One vector is turned by the same rotation once a step. Each row is the vector after some number of steps, and that number follows the row.
The counts run from 0 to 740.
[109,83,91,85,87,118,75,90,105,93,100,83,118,124,124,94,102,104,90,112,103,109,96,94,100,108,74,129,63,113,143,125,94,96,92,78,82,96,117,78,113,102,104,87,101,115,95,105,113,67,112,114,99,109,141,97,95,118,78,103,105,98,80,92,97,132] | 383
[103,91,102,113,90,118,90,90,111,106,100,95,117,108,110,109,104,115,93,99,96,106,110,100,113,109,78,106,57,113,132,129,101,106,99,80,78,86,111,93,112,87,98,79,92,115,101,99,129,87,130,118,91,127,131,111,117,115,83,115,125,109,72,89,109,135] | 460
[133,107,83,79,101,79,88,113,99,102,103,72,106,134,98,104,100,83,95,88,107,111,108,104,118,129,78,77,87,107,117,116,76,91,91,88,81,102,131,96,100,78,97,104,88,117,128,90,104,87,103,114,85,134,128,96,106,130,103,120,80,107,77,98,123,117] | 401
[102,108,100,86,66,89,96,96,91,128,93,85,110,134,90,106,110,80,105,96,101,99,108,95,112,122,90,100,63,114,125,128,112,115,112,62,76,108,117,112,94,86,107,107,93,117,127,93,104,79,100,88,94,136,129,101,118,114,110,110,107,112,88,84,126,126] | 646
[94,98,102,96,105,100,86,99,119,90,100,88,101,127,111,107,99,105,98,104,103,108,103,94,115,116,84,94,75,102,142,121,90,94,92,104,74,103,119,100,112,75,90,71,87,109,109,90,127,82,119,105,80,116,137,127,107,116,80,117,96,116,68,91,98,135] | 541
[88,82,104,106,92,105,91,94,107,107,103,93,114,129,113,108,91,91,93,102,104,109,104,109,110,141,88,94,58,117,127,131,121,95,72,67,77,83,118,86,92,94,113,99,92,88,106,108,105,82,117,95,89,133,119,106,126,105,94,105,123,81,89,76,103,130] | 710
[125,88,93,96,81,115,91,96,91,88,106,91,139,128,109,95,79,104,82,83,95,109,101,109,79,119,80,89,77,101,118,126,90,88,74,69,87,81,127,70,102,93,101,96,107,105,111,92,125,96,121,87,80,123,139,94,115,122,84,106,95,88,87,90,107,110] | 418
[132,96,107,85,111,93,77,105,111,103,114,97,98,133,129,104,85,96,93,102,109,135,114,85,116,122,77,78,78,117,115,124,74,91,92,96,68,98,119,88,113,66,105,99,102,114,131,102,112,86,104,113,108,114,124,103,102,129,97,115,84,113,87,96,118,127] | 446
[121,87,86,97,102,100,96,123,107,101,102,74,132,119,111,103,94,89,93,98,109,106,95,109,103,128,76,87,61,106,136,131,97,83,78,87,84,92,128,104,98,116,87,108,89,98,106,99,105,89,124,96,79,143,122,94,107,107,99,110,104,88,64,87,107,121] | 466
[97,102,85,91,83,81,80,121,113,103,86,91,111,125,102,113,92,95,91,94,95,82,105,104,99,119,75,91,62,108,134,134,98,102,93,83,83,94,116,96,101,94,98,84,106,95,93,96,116,88,127,88,82,142,137,98,113,115,81,112,100,80,76,93,105,140] | 213
[95,102,73,87,90,88,86,91,104,85,103,86,109,127,100,105,101,79,74,93,98,113,107,106,124,146,77,82,79,102,119,110,96,89,85,86,86,78,135,82,89,83,99,97,98,111,129,94,115,92,124,108,86,142,124,83,120,115,103,105,89,96,89,93,107,114] | 579
[84,85,105,97,83,89,95,79,111,109,109,106,112,135,114,102,104,92,92,94,100,113,111,100,116,125,88,98,62,94,122,116,118,119,96,87,81,82,124,117,80,66,113,105,106,120,126,94,118,89,121,95,102,137,113,109,119,103,96,95,109,118,88,81,112,127] | 614
[113,84,105,87,102,95,95,107,120,110,111,80,100,127,118,95,94,89,115,103,95,119,111,102,133,111,92,111,82,112,125,128,95,107,106,86,69,94,120,82,112,81,117,104,92,109,130,94,123,62,112,123,103,133,119,106,105,129,111,99,105,129,77,114,107,123] | 109
[109,90,116,96,100,97,106,82,115,108,100,94,106,123,129,95,91,99,111,100,118,120,97,95,118,126,76,98,59,114,121,105,86,131,84,88,80,95,124,87,106,91,111,123,98,96,129,107,106,68,110,120,125,144,116,102,114,121,111,104,107,107,95,101,133,128] | 522
[91,77,118,105,92,95,90,96,93,115,122,101,101,128,99,101,84,89,95,107,95,115,110,102,110,140,87,88,73,114,127,141,113,93,79,73,78,99,122,105,93,80,95,92,104,100,123,98,109,86,120,90,94,138,127,103,110,109,107,108,131,96,79,77,110,124] | 41
[121,104,117,102,101,109,94,101,107,98,94,87,97,121,132,101,87,93,106,110,110,126,99,97,125,112,83,107,77,120,125,121,76,104,103,81,78,93,110,70,122,94,108,106,101,85,112,92,120,58,105,121,106,137,134,91,115,130,113,103,102,108,83,108,102,128] | 348
[110,93,90,85,104,97,84,98,111,96,117,77,112,133,96,102,93,81,82,102,103,110,101,104,107,145,89,89,97,95,126,112,78,78,72,99,80,94,136,85,93,77,112,97,92,115,126,90,107,85,114,100,82,126,125,106,102,128,81,106,86,102,84,90,105,122] | 576
[113,86,108,98,85,103,100,118,115,107,94,82,128,132,124,109,87,80,101,90,104,116,91,105,94,122,89,90,73,99,125,120,95,101,89,75,76,94,123,89,93,107,124,133,93,82,112,96,100,67,108,83,95,143,116,100,126,115,90,85,88,96,88,99,99,124] | 102
[88,109,111,86,66,86,81,84,97,104,103,104,109,134,94,113,103,99,99,78,95,106,111,100,108,123,85,87,73,111,111,111,98,114,103,67,83,103,118,109,90,70,92,86,102,120,132,89,123,94,111,84,100,128,138,97,123,123,96,114,96,113,92,95,128,117] | 407
[100,105,102,87,96,105,76,98,105,90,96,91,102,115,125,100,107,99,93,115,119,113,91,90,108,121,68,99,60,111,138,106,77,99,94,90,78,114,114,97,115,93,84,87,89,104,96,86,111,60,97,118,88,122,142,97,100,113,83,110,90,103,72,91,104,145] | 302
[98,86,108,100,103,105,84,88,110,96,93,101,106,110,125,97,100,115,98,116,113,114,99,100,108,128,62,102,52,125,130,114,89,114,71,85,80,86,119,82,110,100,93,96,88,100,110,110,114,75,110,132,101,125,135,97,104,112,87,109,122,87,77,99,111,136] | 380
[128,107,91,94,95,111,85,95,99,82,86,90,124,116,129,105,95,98,80,95,108,127,102,91,111,111,70,89,69,109,126,121,78,93,102,76,85,80,116,82,120,101,90,107,97,99,113,89,132,82,118,129,93,127,140,77,121,116,110,107,90,101,80,101,96,115] | 591
[92,86,84,92,105,87,77,118,106,101,121,85,107,144,107,103,89,80,82,104,95,111,107,104,110,143,82,84,71,106,130,129,112,78,76,87,81,93,132,93,90,82,97,93,101,99,115,104,106,85,120,97,84,127,126,100,100,113,97,99,96,81,80,87,104,126] | 292
[133,100,95,100,104,111,103,91,103,87,100,77,124,119,130,102,91,92,88,103,114,131,86,94,101,127,83,83,67,103,126,127,79,98,79,85,81,98,133,100,112,97,81,119,91,92,116,90,106,90,96,109,89,125,135,97,110,109,112,114,90,106,76,82,101,118] | 511
[122,96,79,67,84,90,80,99,97,103,94,88,120,134,123,98,112,94,87,98,109,111,109,99,113,112,72,106,64,105,126,103,95,108,97,81,87,92,128,88,98,93,110,109,102,130,132,94,98,78,102,116,107,117,137,83,104,127,88,105,86,99,91,105,117,123] | 481
[124,93,103,89,93,100,102,115,101,100,108,71,112,119,115,91,97,91,109,102,111,116,95,108,111,120,87,93,70,117,127,126,79,83,90,91,88,121,122,103,118,110,78,103,85,112,119,87,107,88,92,111,81,127,141,97,98,116,99,117,95,111,59,90,111,126] | 223
[95,87,92,93,82,92,102,111,92,104,100,77,112,134,108,96,98,79,103,103,106,109,101,111,115,134,73,103,57,119,118,131,122,99,85,59,85,91,126,98,100,106,82,117,90,97,123,97,99,81,106,109,89,134,131,85,112,105,120,97,109,88,80,95,115,111] | 470
[104,95,109,100,85,95,112,86,116,111,107,91,106,121,118,107,99,103,113,85,95,114,118,97,123,108,91,90,67,103,127,124,106,124,110,91,72,99,114,119,104,69,103,92,92,117,132,94,130,92,116,110,99,131,127,116,113,115,98,119,110,135,77,90,124,132] | 363
[113,97,89,90,111,89,83,113,109,90,112,83,96,123,120,111,92,93,90,103,102,112,101,99,115,128,70,71,75,114,125,136,89,74,79,105,78,100,126,95,110,84,84,86,91,98,112,93,115,88,113,111,79,123,137,101,97,118,97,121,94,97,66,98,113,127] | 543
[81,106,115,90,75,83,97,81,99,100,99,103,109,123,96,104,95,111,108,79,108,106,112,104,117,133,79,76,63,104,112,106,86,118,100,85,89,97,117,102,95,82,89,91,97,121,131,89,124,94,116,101,99,147,137,94,127,123,98,112,105,118,92,100,135,122] | 408
[99,105,111,92,91,87,94,94,113,101,93,84,100,121,122,98,99,97,113,107,116,111,103,98,117,124,74,107,64,122,118,101,81,120,91,82,86,103,116,70,111,109,102,112,85,105,112,112,104,60,93,116,105,131,139,90,110,130,91,112,95,93,88,110,130,133] | 60
[104,96,108,89,84,85,89,112,105,105,103,99,118,129,119,104,86,88,105,80,99,132,109,101,107,125,84,66,62,100,99,120,102,110,96,75,80,87,113,112,93,86,101,112,104,111,139,101,121,95,112,93,106,143,118,94,120,114,110,107,90,121,82,99,125,111] | 693
[135,107,102,101,88,116,82,107,92,87,94,88,129,122,129,104,86,94,82,93,105,134,93,98,97,110,80,84,79,104,122,129,79,83,97,68,78,83,117,84,111,99,88,105,94,99,108,87,126,81,112,110,86,127,144,81,123,114,102,102,86,111,79,93,92,120] | 592
[105,79,115,106,112,112,95,93,118,114,120,93,106,125,113,92,90,100,96,106,99,134,112,110,115,130,85,104,79,112,131,128,108,99,82,81,73,81,124,88,106,74,122,99,91,117,129,103,110,82,115,111,103,122,106,113,112,115,97,111,122,120,82,95,114,119] | 284
[114,118,83,82,87,92,76,94,88,111,85,87,122,135,93,117,116,84,80,94,105,108,107,89,112,125,82,88,72,98,125,105,93,108,109,85,74,97,126,116,87,74,105,100,96,132,124,89,114,91,102,99,90,134,120,94,125,109,91,112,87,111,81,83,117,133] | 403
[101,110,101,77,78,80,78,108,79,108,110,91,108,135,98,100,95,82,86,88,98,117,111,107,119,136,83,72,89,105,112,105,95,93,108,77,83,90,120,98,90,75,90,102,108,126,137,83,118,93,112,97,99,151,131,77,107,125,105,104,96,117,94,104,114,111] | 405
[85,89,93,88,69,96,83,96,97,87,91,95,128,132,122,99,112,96,95,91,104,103,97,105,105,122,74,109,50,112,126,109,111,112,104,69,89,90,118,92,96,109,94,102,92,102,109,98,113,72,112,94,99,130,140,83,115,115,90,97,92,91,83,103,104,125] | 55
